rotation steps, each row followed by its count of steps
The counts run from 0 to 1225.
[-18.6 -28.6   4.9 -26.2 -14.5  12.3 -13.7  14.6  -3.4 -18.7  -1.9   6.6
 -11.5  22.7   6.2   2.0  -8.2  -2.6  -6.1 -23.2   6.0   9.9 -13.4  -5.8
 -51.4  17.5   4.5 -12.4  -5.6 -17.2 -24.9  27.3 -48.8  17.3   4.2  -9.4
  52.3  -2.8   3.2  -2.5  -0.3 -32.9 -12.5   7.8  17.9  18.4 -22.0   2.4
   4.5  -8.5 -14.5 -55.7  -8.0  -7.2   7.2]  531
[ -4.0 -10.6  -4.5  -1.3 -13.0   0.5   1.3  23.5   1.9 -57.5   5.7  18.9
  15.2  27.1  -0.2  34.7 -24.6  -1.8  -1.6   5.2 -42.4   4.6 -31.9 -14.8
  -9.9  20.9 -15.8   4.9  -1.9  17.1  17.8   5.2 -30.3 -11.2   2.6 -21.3
  29.1  -4.5 -37.5  25.8  -5.5 -13.9  11.2  -1.6 -11.8  21.7 -30.1  32.6
  21.0   8.1 -13.5 -11.0   8.4  -9.6  14.9]  1171
[-11.8  -5.0   6.0  -9.8  -5.1  13.8  28.8 -11.2  -9.0  -5.0   8.3  -7.1
 -32.7  25.9  11.3  -2.1  18.5 -14.3  -4.9 -16.1  -0.2  23.9  -1.8  -9.2
 -12.2  -5.5  19.7   5.2 -46.9  16.2  -6.9  -0.1 -34.1  -0.6  -8.2 -14.4
  42.1  22.3  -5.1  -4.8  21.2 -12.6  34.9  12.7  11.7  24.7  17.6 -14.6
  41.1   2.5 -48.1   8.8   9.0 -21.4  26.9]  102
[ -7.1  -4.6  11.2 -18.0 -27.6  26.1  -6.9  13.6  -1.0 -51.0 -29.2  22.8
 -36.0  16.1 -14.7 -13.7  30.3   2.3   4.6  12.1  -4.0  33.8 -20.9   4.1
 -13.6   3.1   8.5  -1.1   3.1  48.1 -13.3   7.6 -38.2 -17.8 -17.4 -32.2
   9.8   5.9 -29.9   0.6 -11.0  -6.9   4.0  26.4 -12.8  -1.4   4.0  33.5
   9.1   7.5  13.8   1.6   0.8 -17.0  21.3]  499
[-29.9 -17.7  -1.9 -29.6  -7.3  15.3  39.1  41.0   9.2  -5.8  22.8   0.2
 -26.2  12.2  15.4  14.3 -10.8   4.9 -24.0 -10.7  -7.3  -4.6 -11.2  -2.7
 -25.7   3.7 -49.6   0.7 -19.8 -12.9 -20.3  33.1   0.8   3.7   9.1 -10.4
  29.2  19.5 -12.4  13.2 -43.2   5.8 -15.9 -20.1   3.0  -4.3 -11.4  27.8
  24.7   2.7 -18.2 -14.4   3.1 -26.1 -19.3]  1007
[-16.1  -6.8 -16.1  -3.0 -35.8  19.5  24.2   8.5  16.3 -31.3 -21.3  -3.9
   3.4  21.3 -10.1  -5.4   1.9   6.9  -6.6   1.2   8.6  28.2   8.3  13.3
 -14.8   2.8   7.1  16.8 -15.5  24.9  -3.2   9.7 -28.8 -11.1  -5.4  -4.9
  51.2 -10.2 -35.3   1.1   0.3 -35.9  19.8   4.7   3.9  30.0  18.8  23.0
  34.8 -10.9 -41.3  20.2   4.5 -22.1   3.1]  292
[-19.6 -14.6   4.3 -22.3  -1.7  -7.7 -13.5  25.4  11.0 -25.8   3.9  11.5
 -14.4  29.1  23.7  16.9   3.6  -3.4 -28.3 -27.3  18.4   8.1  14.2   4.9
 -30.5  11.1 -13.0  -3.4  14.3 -25.5 -30.2  34.2 -11.8  -4.8 -16.8 -22.8
  41.7  -9.5  15.3  11.1 -31.9   3.5  -2.5 -21.4  -0.6  30.2  18.5  20.0
   4.0  -5.6 -31.4 -19.6 -29.0 -11.7 -20.6]  1103
[  8.1  -1.6  -5.4 -14.0  -6.4   3.2  17.7  11.5  -2.3   2.0  48.8  23.8
 -32.1  35.6  -1.3  22.2  13.2  -2.2  -5.5  16.6 -24.9  -4.8 -26.2  -0.6
 -15.2   4.5 -14.2   0.9 -30.4  17.8  -8.8  -6.5  -1.9 -33.1 -19.0 -25.4
  32.1  38.3 -29.3  -1.4   4.8  -7.5  22.6  10.0  -1.6   2.3  -5.9  30.2
  19.6  -5.3   5.8  11.0 -40.3 -36.4   5.0]  111
[ -9.3  12.8   8.1  -9.2  -0.6  -6.8  11.7  30.6  10.1  -5.0  37.1  17.4
 -43.5  27.7  11.8  18.2  23.7  18.7  12.6   0.9 -37.7  -7.5 -27.3  -1.5
 -19.9   0.6 -27.1  -0.8 -27.9  15.7 -14.0  13.2  -8.7 -30.3  -5.4 -54.6
   6.4  31.4 -35.6   7.3 -22.4   8.7  -1.4  -3.7  -9.9  -1.5 -16.2  16.9
   0.5  14.6  21.2   9.2 -26.3 -22.2   8.0]  596
[-15.6   4.0 -14.3 -12.4 -35.8 -18.7  33.1  13.3   6.5  -9.6  28.2  -0.6
  -2.8  18.0   1.4   4.2  -6.2  15.1 -21.4 -31.8   6.4  -8.4  -2.9  -1.5
 -12.4   1.0   7.8  -3.1 -27.1  17.8 -15.6  13.6 -15.8  -7.2  -6.1 -44.5
  46.0  -5.5 -43.8  25.4  -3.6 -43.9  12.7  -9.5 -17.4  21.5   1.5  18.0
  -5.4   0.8   0.7   9.0 -17.5 -25.1 -14.6]  480
[ 18.3 -10.2 -13.1 -22.3 -10.4  12.8 -21.8  26.4  16.9 -30.4   7.3  28.0
 -15.1  32.8  12.3   6.6  12.4  -7.8 -25.7  17.9  16.7  45.9  -7.8  -9.0
  -8.2   5.9 -10.5  -6.4 -12.4  -9.4 -26.9   8.7  24.9 -11.1 -14.1 -27.0
  38.8  16.0 -22.9  -1.2  12.4   4.9  35.8  11.0  -1.4  23.3  16.0  16.9
  28.0 -29.4 -10.0  14.2 -25.7  -9.5  -9.5]  1026
[ 19.2  -8.1  19.0 -41.7 -47.2  21.0   9.7  25.0   3.0 -33.6  -1.0   6.6
 -19.1  23.2   1.1  14.0   7.4  -4.2 -27.9  15.1  15.3  45.0  12.2 -10.3
 -16.2  -0.4 -13.4 -18.1  -1.9  16.1 -27.7  19.9   3.6  -8.7  -8.2 -13.2
   8.9  11.7 -29.6   7.7  11.2   3.6  13.1   6.8   9.2  33.3   7.6  30.8
  24.5  -8.5  11.7  -4.7  19.8 -31.6 -23.9]  463
[ -9.9  21.4  -7.3 -25.9 -18.3  38.9   9.6  20.7  20.6  -1.2  -9.7  23.9
 -48.4  15.9 -17.0  10.0  -6.9  14.2 -22.5  22.1  30.4  20.0 -23.8 -35.6
  -5.5   0.8 -11.8  -7.4 -16.0   8.8 -37.2  -6.1  16.6  -3.0 -20.0 -10.4
  32.2  24.1   3.2  -4.2 -16.2   5.0  30.7 -12.8   4.2   5.0  -0.6   5.2
  20.5   8.6  13.0   5.8 -17.2 -43.3 -11.0]  1122
[ -0.7   0.7  26.4 -22.8 -12.4  -8.6  -4.4   9.7  -4.1 -17.9  21.2  10.2
 -29.5  14.3   1.0  14.1  25.4  12.1  28.7  -5.3 -48.5  31.5 -13.2 -26.4
 -21.5  16.8  -6.8 -14.0 -41.3   8.2 -10.5  21.6 -40.1  -0.6 -19.1 -47.4
   5.7  18.0  -2.5  -8.0   0.9   3.4   0.0  11.0  10.5   3.3 -15.6 -20.2
   2.1   8.1   8.3  -4.0   0.8 -17.9  24.2]  793
[-11.8  -2.3 -27.6  15.0 -31.8   5.3  -3.8  -1.4  13.3 -16.3 -24.2  20.2
  -7.0   3.6 -18.0   6.6   5.3  21.7   6.7  -9.8   7.0  12.6 -27.9 -17.0
 -20.6  15.8  10.6  -8.3 -20.0   3.2   4.2  -9.8 -64.1 -19.9  -3.4  -6.0
  45.7   5.9  -6.6  13.7  12.2 -61.4  15.1   3.1   0.2   9.0  -3.5  13.3
  27.7  14.9  -0.3  -2.6 -11.7  -5.5  20.1]  1054
[-37.1  12.8   1.3   2.0 -23.2  -2.1   3.8  -2.3  10.4 -14.9  12.5   3.3
 -28.3  32.3   0.9   2.4  15.4   2.5  -7.2  -1.9  16.5  21.5  33.7   6.7
 -31.5   7.5  -4.7  -8.7   5.5  10.2 -11.0  39.3 -11.2 -18.4 -29.1  -7.8
  36.6  15.1  -9.6  -2.3 -32.9   1.8  11.0 -10.6 -10.3  38.0  30.6   1.2
  15.1   8.1 -24.1 -26.3 -43.9 -35.1  -1.2]  582
[ -7.7  -4.1  21.2 -14.0   8.8  -8.6   8.4   7.5   5.4   3.7   1.5  30.1
 -31.5  -4.0  11.6  38.4  10.0   3.6  -2.1 -11.9  -1.7   9.4 -22.7 -45.7
 -18.5  13.1 -40.4   9.7 -28.9 -20.9 -22.5   5.0 -24.3 -37.2  -6.8  11.5
  19.7  29.8  10.1 -34.0 -32.5  20.6  15.3   4.6  -1.5   5.2  -1.6   7.6
  40.4  25.1  -2.0 -10.4  -3.5 -10.9  14.1]  433
[  6.9 -44.3   7.5 -26.4 -16.2 -12.8  -2.2  30.0 -10.3 -48.6   3.1  14.0
  19.4  20.4  10.0   9.4  33.7   4.7  -6.6 -20.0 -34.5  29.0 -25.4  -7.2
 -22.1   4.2 -19.1  -5.8 -18.5   4.1 -15.6   7.3 -37.6 -10.7 -20.9 -27.3
  23.3  -6.2  -4.4  -2.3 -17.2 -13.5   7.1  20.4 -16.9  10.2  10.2  22.3
  15.9 -10.8 -32.4   3.2   4.0   9.8   8.5]  51
[-21.3   2.1 -16.7  -4.7  -6.2   3.7  22.3   5.2  -9.8   0.5  27.5  14.3
 -31.1  22.3  -5.6  20.9  28.7  -0.8 -14.0   5.9 -19.0   4.3 -10.0 -12.0
 -20.3   6.3  -8.3 -19.2 -30.6  13.1  -8.0  -5.8 -10.1 -12.4 -46.4 -11.8
  31.4  36.9  18.8  16.1 -21.0  -0.8  32.0  -8.5  -8.4  12.5  25.8   7.2
  30.4  13.4 -34.6  24.5 -21.5 -32.7   4.3]  674
[ 13.6  -0.1  -3.5  -9.3 -15.3   6.2  -7.9  -8.4  -9.7 -22.8  22.4  12.6
 -17.8  33.3  -4.9  11.6  12.5  -2.4  20.4   1.2 -35.7  31.4 -14.5 -28.0
 -15.5  12.8  16.6  -2.5 -39.7  21.9  -7.6  -4.1 -34.5  -7.5 -21.9 -39.1
  38.0  25.4 -17.0 -11.5  16.7 -11.6  28.2  19.2  -5.5  16.1  -4.2  -8.4
  15.8  -9.1   3.5   1.3 -12.1 -18.8  41.1]  308
[-24.5   4.0 -20.0   3.4   6.4  -2.0  20.6   7.3   3.3  -9.3  42.4  -0.3
 -55.9  25.7  22.9   6.0  15.5  -7.0 -23.3 -18.5  -6.4 -10.3   3.1   3.2
 -19.5  -3.7  -3.0 -10.6 -19.7   8.8 -13.5  22.6   0.1 -15.0  -5.2 -39.7
  29.0  47.9 -32.4  34.9  -4.9  12.2   8.7 -14.8 -19.4   1.4  13.0  18.8
  15.6  14.9 -15.1  -9.5 -25.6 -11.9  -0.6]  392
[ -3.7 -18.9   2.8 -43.2   0.1 -12.2 -12.5  18.7  -3.6 -14.8 -17.0  35.7
 -23.7   9.5  13.3  14.4   2.7   1.3  -9.8   3.4   2.5  29.9   0.6   5.0
 -14.6  17.9 -16.2   1.2  15.7 -19.5 -28.9  20.0 -25.5 -16.0 -35.1 -10.8
  45.8   2.7   0.9  -5.2 -32.3  17.0 -10.6   2.0 -11.9  17.9  19.0  45.0
  -1.3   3.6  -5.1 -22.9 -22.6 -23.7   6.6]  617
[-27.7  24.6   5.4   9.3   5.9 -18.7 -17.5   3.7  11.4   1.0 -11.0   8.2
 -49.6   8.7  24.6   1.3   8.8  30.3  13.3   2.9  -3.9  25.2 -13.0 -26.2
 -12.2  17.6 -13.0 -15.5 -17.4 -10.9 -22.6  27.5 -32.8   2.1 -18.9 -38.3
  21.3  37.2 -13.3  14.8 -18.3   2.9  -2.2   1.5  -1.5  15.0  -2.9 -18.4
  -0.8  53.2  17.2 -22.9  -3.7  -1.1  24.9]  509
[-11.3 -12.7   5.2   3.6   5.1  -7.2 -11.1  14.6  20.1 -17.3 -22.4  27.5
 -30.6   9.7  12.2  40.2  -9.9  26.8  -9.8  -7.9  13.2  -1.4 -21.1 -43.6
 -13.3  -2.9 -29.5   3.3   6.8 -12.8 -12.0  -4.5 -30.3 -28.2  -5.3   2.2
  32.8  21.7   2.3   3.6 -30.5  14.4  21.7   0.2 -18.2  19.1  13.6  33.0
  32.6  33.9  -4.0  -7.9  10.8   6.8   7.6]  431
[-14.4  -5.5  24.7 -38.6 -12.7  23.7  29.7  32.4  -2.5 -32.5  22.6 -11.4
 -25.3  33.1   4.4   8.2 -21.4   0.1 -19.3  -8.5 -10.0   6.5  -4.4 -13.1
 -22.6   2.3 -12.6   4.2 -17.6  15.2 -25.7  33.4   3.9  23.8  11.5 -36.8
  31.8   0.8 -29.6  11.0 -13.5   1.9  -5.0  -0.4   9.3  10.5 -30.6   2.3
  11.3   0.3 -10.7 -29.1  26.5 -34.8  -7.3]  69
[-13.8  20.1   3.6 -11.6 -26.8  23.8 -29.5   5.0  18.3 -25.1 -10.8   3.7
 -31.1  23.4  -2.4   3.4  -5.9  10.6 -24.0 -13.6  30.6  13.4  -3.6 -34.9
 -20.1   7.3  -2.7  -7.3 -22.2  16.0 -17.8  22.9   0.9  17.5  26.0 -38.7
  35.1  -7.2 -30.7  -0.2   5.5 -35.8   8.1  12.1   3.9  19.8 -10.2 -11.0
  30.7  11.6  16.5 -26.0  30.9  -3.5 -14.9]  832
[-38.3   3.7  10.7   0.5 -25.8  20.4   1.8  -3.8   9.7 -16.6  16.9   4.3
 -30.3   9.5  -1.4 -14.3  29.5 -15.3  21.6  -3.7 -17.0  22.6   8.2  14.1
 -36.7  13.0  -2.7  -8.9 -33.1  12.5   7.9  44.3 -38.7 -11.7  14.4 -31.5
  10.3  13.6 -28.7 -13.4  -2.4 -24.6  -8.3  -4.6  21.3  11.1 -15.8  -8.6
  23.3  -3.1 -13.8 -22.7 -29.7 -16.4  25.5]  494
[-34.3 -10.6  32.0 -11.0 -13.8  -4.3 -12.7  23.6  -7.2 -23.1 -20.2   2.0
   2.4   5.8  32.3  11.2  19.7  -2.0  -3.7 -26.8  -6.9  26.1 -27.9  -4.0
 -17.3   1.6 -24.9  -6.1 -31.2 -22.3 -12.3  14.7 -57.2   4.1   2.8 -23.0
   9.2 -13.2   6.0  -6.5 -22.2 -20.7   1.7  -2.0   3.0  39.7  -8.7 -29.6
   9.6  18.7 -36.0  -2.7  21.0  16.9  21.4]  1185
[  1.9  -4.4   8.4 -19.4 -32.2  16.2  -7.1   3.9  17.5 -16.2 -19.1  20.1
 -27.2  -5.7   2.6  11.1  33.9 -19.2  -4.8  -2.4   6.0  36.5  -8.1  -1.6
   5.4   9.9  -1.8 -12.0 -45.7   7.0   3.7   0.5 -32.7 -20.3  11.8 -26.0
   2.2  11.9 -40.8   0.6  36.7 -28.4  15.9   9.3  15.5  27.2   8.5  19.5
  44.9   7.3 -11.2  27.6  21.1   0.0   3.5]  945
[ -1.5  -5.4 -19.2 -20.0 -29.8  13.8  12.9  25.6   7.5 -34.9 -15.8  12.6
 -24.3   9.3  12.2  17.6  -4.2   3.8 -41.7 -19.7  26.7  11.0 -41.0 -19.4
   6.0 -11.5   2.7 -14.0 -19.4  -7.5 -32.0 -14.5 -12.9   0.2   0.7 -32.3
  24.3  11.6 -20.9  49.3  10.4 -10.9  29.7 -27.6 -23.1   9.0   0.2  26.1
   3.6   7.3   4.4  20.1   5.9   5.9 -10.2]  277
[-21.6 -10.6   0.5 -10.7 -13.4  12.5  -3.5  -1.7  13.6 -23.5 -28.1  43.3
 -30.0  -0.2   2.0  -9.9  23.4  -3.6 -13.7  25.9  12.2  22.3 -22.2  -0.1
  -7.7   8.5 -25.0 -20.9   1.4  30.3   7.0  12.8 -10.4 -31.0 -22.0  -8.4
  12.3  17.1 -26.4  -3.5 -22.2 -10.8  25.9  25.8 -23.4   4.2   3.8  46.0
  25.7  12.0  -2.3  -9.5 -33.3  -1.8   2.6]  1063
[-13.2   0.4 -13.9  -3.6 -38.1  15.7 -16.8   3.9   6.1 -20.7 -15.5   5.9
 -39.0  28.2  -0.5  28.0   8.1   7.6 -27.5   4.4  28.8   7.5   1.5  -1.8
  -7.2  -9.7  -8.5 -16.6  -0.2  21.1  -8.8 -14.9 -25.1 -36.4 -18.1  -4.4
  23.6  12.6 -27.7  25.3 -12.8  -0.7  22.6  -2.5 -30.6  40.7  40.6  29.6
  25.3  16.6  -9.2   8.2  11.0  -9.3  -1.0]  951
[-32.9  -1.9   7.2 -19.8 -17.5  -3.5  24.9  11.1  -9.3  -5.1  -5.2   9.5
  -4.9   3.7  11.0   5.7 -15.1  -7.7  11.3   6.7 -20.0  37.2  -3.6   9.5
 -27.9  18.7 -17.5  -2.6  -6.2 -10.4  -9.2  30.7 -50.4   9.3 -13.0   5.7
  37.9  15.7 -15.7  -1.2 -18.2 -11.0 -25.1  -7.1  11.7  31.7 -22.8   2.1
   7.1  24.1  -4.0 -43.6 -12.4 -34.7  32.8]  325
[  2.5 -22.7  -4.1 -22.5  14.1  -5.6 -18.1  22.1  16.3  -8.3  -4.5  22.0
 -18.0  25.9  10.4  33.6 -15.2  37.6  -0.9   7.5 -22.6  15.9  -7.0 -24.0
  -8.0  14.1 -30.6   2.7 -10.9 -13.7  -9.3  -1.2 -15.6  -2.1 -42.0 -28.7
  52.1   6.6   0.3  10.0 -23.9  26.3  19.1   1.9 -15.8  33.7  24.8  32.2
   9.7  -2.5 -24.3  14.5   2.8 -13.5  -0.2]  710
[-39.5  10.5  14.6  -9.7 -35.1   7.2   1.9 -17.7   8.1  -2.2 -10.5  11.5
 -43.3  -0.3 -14.5 -21.2  38.1   5.4   0.9  -3.8  12.6  22.1   1.6 -19.5
 -25.5  14.1   2.6 -34.3 -24.8  33.3   6.5  27.7 -32.7  -8.7 -18.3 -16.1
  12.0  16.0  -3.6  -7.9 -10.7 -41.6   5.7  28.1   2.8  12.3   4.6  -4.7
  22.1  26.4  10.7 -30.6  -9.5 -22.6   2.2]  867
[-20.1   9.6 -31.9   1.5 -23.0 -14.5   4.0  16.7  15.3 -10.0  14.9  10.3
   5.7  19.8  13.3  27.3 -11.8   5.2 -17.1 -14.9  25.8  16.3   3.8   0.5
 -18.6   7.5  -9.2  -5.3 -18.9 -35.9 -29.8  10.2 -14.7 -12.2  -9.6 -17.5
  52.9  16.5 -16.4  29.9  -4.7 -16.6  14.3 -43.9 -11.0  36.7  15.8  -0.8
   6.8  -2.8 -20.5   9.6 -46.7 -19.3  -7.3]  283
[-29.8 -12.8 -22.7 -12.9  -5.8  -4.0  -2.6  18.0  22.8 -20.8   5.6  16.0
  -1.2   8.8  13.4  44.7 -42.1  22.7  -6.7  -0.9 -10.4  14.4 -10.9 -25.2
  -8.8  12.7 -41.8  -4.4  -9.5 -28.3  -5.2  14.4 -15.7  -7.7 -13.6 -12.3
  44.7   9.4 -20.4  17.2 -31.1  25.6  15.4 -31.0 -34.4  37.5  -4.6  14.9
   6.8  -3.7 -13.8  -6.3 -21.8  -1.8  11.7]  804
